One vector is turned by the same rotation once a step. Each row is the vector after some number of steps, and that number follows the row.
The counts run from 0 to 1082.
[ 88  96 112 126 166 136 133 116 104 148 149 191  90 125 165 119 154 160
 146 141 136 106 147 153  88 175 130 130 172 140 123 120 183  79 160  93
 117 140 149 153 198 102 101 142 134 134 141 113 107 125 127 131 124 141]	450
[ 80 151 118  78 138 116  89 129 128 118 114  81 160 158  80 130  99 108
 115  89  75 123 142  98 125 135 109 148 132 142 132 165 165 170 130 138
 115 119 121  81 112 171 132 120  96 109  91 106 155 143 132 110  81 138]	530
[134 105 127 179 134 121 158 164  91 107 179 163 114 153 160  96 119 168
 112 123 193 129 110 178 153 122 129 131 111 120 129 135 122 102 155 141
 142 126 123 146 193 154 127 106 168 139 127 138  99 103 115 155 100 133]	294
[171 116 132 156 162 144 137 125  98 143 107 159  74 102 166 117 155 123
 123 165 120 145 140 117 102 113 117 123 184 162 121 103 105  79 133 122
 134 131 145 169 146  66 106 146 139  95 171 112  91 129 117 152 164 112]	829
[154 135 125 149 138 121 148 127 113 139 182 103 156 132 149  98 146 123
  96 166  71 126 166 139 170 140 132 141 146  96 127 110 217 143 114 154
 128 119 107 145 104 123 134 106 162 123 124 152 125 169 113 187 107 104]	707
[120 159 140  65 150 129  86 133 166 162 129 122 130 105 120 149 149  71
 109  91  91 125 172  76  96 155 137 141 162 115 133 151 174 127 115  92
 116 110 122  84 117 104 131 124 108 149 121 105 145 179 133 119 104 122]	816
[121 105 146  98 138 142 137 128  93  61 118 141  98 147 167  76 126 151
 130 146 136 162 137 190  92 176 141 148 177 144  91 123 119 127 149 132
 158 156 112 178 161 118 105 102 108 136 100 135  95 131  98 145 143 119]	524
[115 126 125 108 122 136 123 111 187  93 121 133 162  78  83 182 142 128
 135 126 180 134 122 183 154 136 145 113 119  77 112 152  78 143 100 114
 127 131 127 138 131 122 124 117 110 199 112 142 178 117 150 118 119 153]	851
[126 139 130 123 140 111 112 144 151 178 141 189 118 107 143 153 136 123
 159 125 189 109  95 100 116 110 158 101 103  90 133 111 100  80 122  79
 100 105 113 143 150  91 131 146 128 174 167 113 149 118 140  82 109 155]	721
[123 110 136 167  90 124 154 106 126  87 121 165 121 133 116 119 114 174
 159 163 179 128  78 194 133 120 150 111  88 111 113 125  64 135 141 130
 129 151 151 159 149 148 133 144 129 145 128 150 123  75 120 115 169 132]	572
[105 170 142 125 105 108 114  94 197 135 155 106 183 103  85 133 137 111
 129 152 119 104 128 130 143 148 168 123  90  64 131 118 167 167  89 128
  94 108 123 119  84 139 150 112 112 160 121 133 150 148 110 123 137 100]	215
[ 88 133 118  91 121 151 100  96 160 167 105 115 135 112  86 173 112 113
 138 120  84 101 159  98  72 135 133 124 114 141 141 118 156 123 116 101
  99 115 163  74  99 120 157 180 110 106 152 102 114 138 143  84 152 143]	391
[151  99 109 155 137 124 157 135 124 116 111 147 113 115 112 150 147 171
 125 108 173  93  88 139 185  99  95 108 119 171 123 178  82 111 147 133
 153 136 161 101 183 154  98 117 150 125 124 142 141  93 151 155 126 147]	406
[ 95 139 112  80 165 103  91 117 105 156 122 131 131 147 131  99 161 140
 119 132  61 106 155 105 138 153 128 145 172 149 113 126 222 145 143 136
 121 138 135 121 124 132  82 107 114  96 113 113 142 164 120 143 103 123]	1030
[143 155 139 134 117  93  93 142 147 158 128 175 113 135 163 101 195 112
 164 118 176 113  73  71 108 104 127 119 117  95 127 131  90  88 146 112
 112 137 104 154 148 127  91 118  95 150 138 108 175 113 144 107 123 133]	157
[139 151 150 160 120 117 137 144 164 132 183 157 129 123 154 116 154  97
 119  89 195  98  78 107 132 132 139 114  99  99 145 167 144  96 139 101
 116 109 116  95 191 175 115 106 119 161 145 122 146 132 104 137 122 106]	656
[148 174 185  76 136 110 108 166 178 160 163 120 135 111 137 116 121  70
 110 114 133 107 132  92 102 152 152 126 122  86 111 149 138 116 101  91
 143 115 122  89 123 138 146  98 112 159 146 119 104 170 114 118 123  89]	381
[131 131 116 109 167 107 102 122  73 154 104 133 100 163 151  76 178 134
 133 146  73 127 139  72 118 124 102 142 192 159 127 124 177 116 145 141
 125 154 125 152 121 110  83 121 107  78 122 115 134 150 127 137 121 137]	320
[116 143 151  93 135 128  97 126 158 164 117 151 119 103 129 149 114 105
 165 129 170 130 119  95  79 114 162  99 102 123 121 105  77 101 109  68
 113 102 142 123 140  94 146 143 109 137 164 118 106 129 110  79 164 125]	666
[141 143 133 153 117 108 139 144 155 112 156 145 137 126 137 126 179 120
 131  91 186 120  79 140 162 124 116 122 101  82 126 175  93 115 139 120
 131 123  91 125 170 171  98 100 107 182 111 136 184 109 140 140  87 131]	148
[105 104 110 103 166 137 119 157 103 161 156 156 138 145 148 131  89 132
 112 123 104 136 181 118 107 136 136 145 158 104 126 100 195 111 124 102
 113 114 118 132 144  78 156 149 164 164 130 121 122 164 141  98  47 167]	725
[132 117 113 174 157 129 170  97  91 135 144 110 142 121 141 113 108 170
 121 175  99 136 171 183 172 142 138 140 144 136 139  96 179 135 124 148
 120 106 150 168 135  99 143 118 181  98 145 140  94 143 104 169 136 131]	560
[126 151 157 116  90 140 114 144 168  96 129  99 165 155  92 134 110  79
 125 117 131 154 120 117  99 119 137 131  80  64 127 132  86 166 112 129
 126 128  85 118  83 149 186 137 101 147 108 131 134 136 121  90 120 122]	150
[ 93 122 107 110 133 119 128 103  97  68 133 140 136 133 136 101 138 154
 155 129 171 147  95 191 114 162 142 134 141 164 129 169 110 135 155 136
 137 134 113 165 190 157  85  84 117 130  88 123 136 122  94 142 147 113]	525
[138 144 141 130 134 102 117 121  71 129 103 107 121 164 143  65 142 146
 114 156  63 129 130 106 143 119 101 149 158 175 127 117 149 145 150 174
 157 153 138 151  97 132 104 101 106  61 123 128 108 139 107 164 139 109]	754
[146 160 149 156 108 128 150 106 148 122 128 112 125 108 136 112 126  94
 136 112 145 119  92 118 108 115 109 114  91 165 161 160  83 123 139 113
 130 110 143 106 158 169 130 121 121  86 162 106  78 117  78 140 189  79]	822
[100 133 148 123  87 118 129 159 134 116 122 119 145 153 103 129  52 129
 143 112 175 139  96 138 127 101 134 102  45  98 126 128  57 139 128 112
 129 119 128 115 126 149 185 139 120 144 124 129 112 106 129  67 121 149]	297
[126 117  90 184 124 134 146  81 103 143 108 136 106 126 140 121 169 144
 147 137 111 109  99 105 127 101 100 129 133 181 179 145 132 122 152 130
 102 127 126 129 168 152  87 146 152  60 159 106 117 108 117 151 172 108]	1042
[152 145 145 126 129 140 139 126 180 147 138 117 146  80 114 165  82 108
 113 151 147 127 156 156 138 127 176 104 107  71 124 104 105 133  85  93
 124  93 146 123  93  84 181 140 142 172 160 142 106 135 124  99 135 124]	778
[ 85  90 131  68 127 161  94 133 132 118  99 134 110 142  91 150 109 132
 122 101  78 131 167 122  86 151 118 141 147 139 106 139 146 131 146 107
 141 155 156  80 108 129 147 169  91 123 114 116 126 118 165  87 107 169]	244
[112 120 122 194 101 109 150  90 110 138 153 163 121 142 161  92 136 173
 161 178 170 112  85 160 126 117 154 112  91 114 148  98 141 121 153 126
 113 123 130 166 163 133 124 136 151 125 152 135  96  83  88 142 179 109]	719
[128  77  77 180 144 167 159 121  82  94 120 130 109 144 129 141 116 133
 116 144 107 179 173 183 112 125 108 145 173 144 154 103  89 133 136 153
 112 119 103 167 131 103 163 164 170 113 122 126 122 114 137 136 104 165]	348
[167 122 104 137 169  95 127 140 121 126 110 155 114  98 143 138 170 148
 139 126 164 128 105 136 167  89 112 116 147 138 113 150  66 111 112 135
 125 129 109 172 164 106  79  89 140 158 114 134 191 105 148 147 103 153]	415
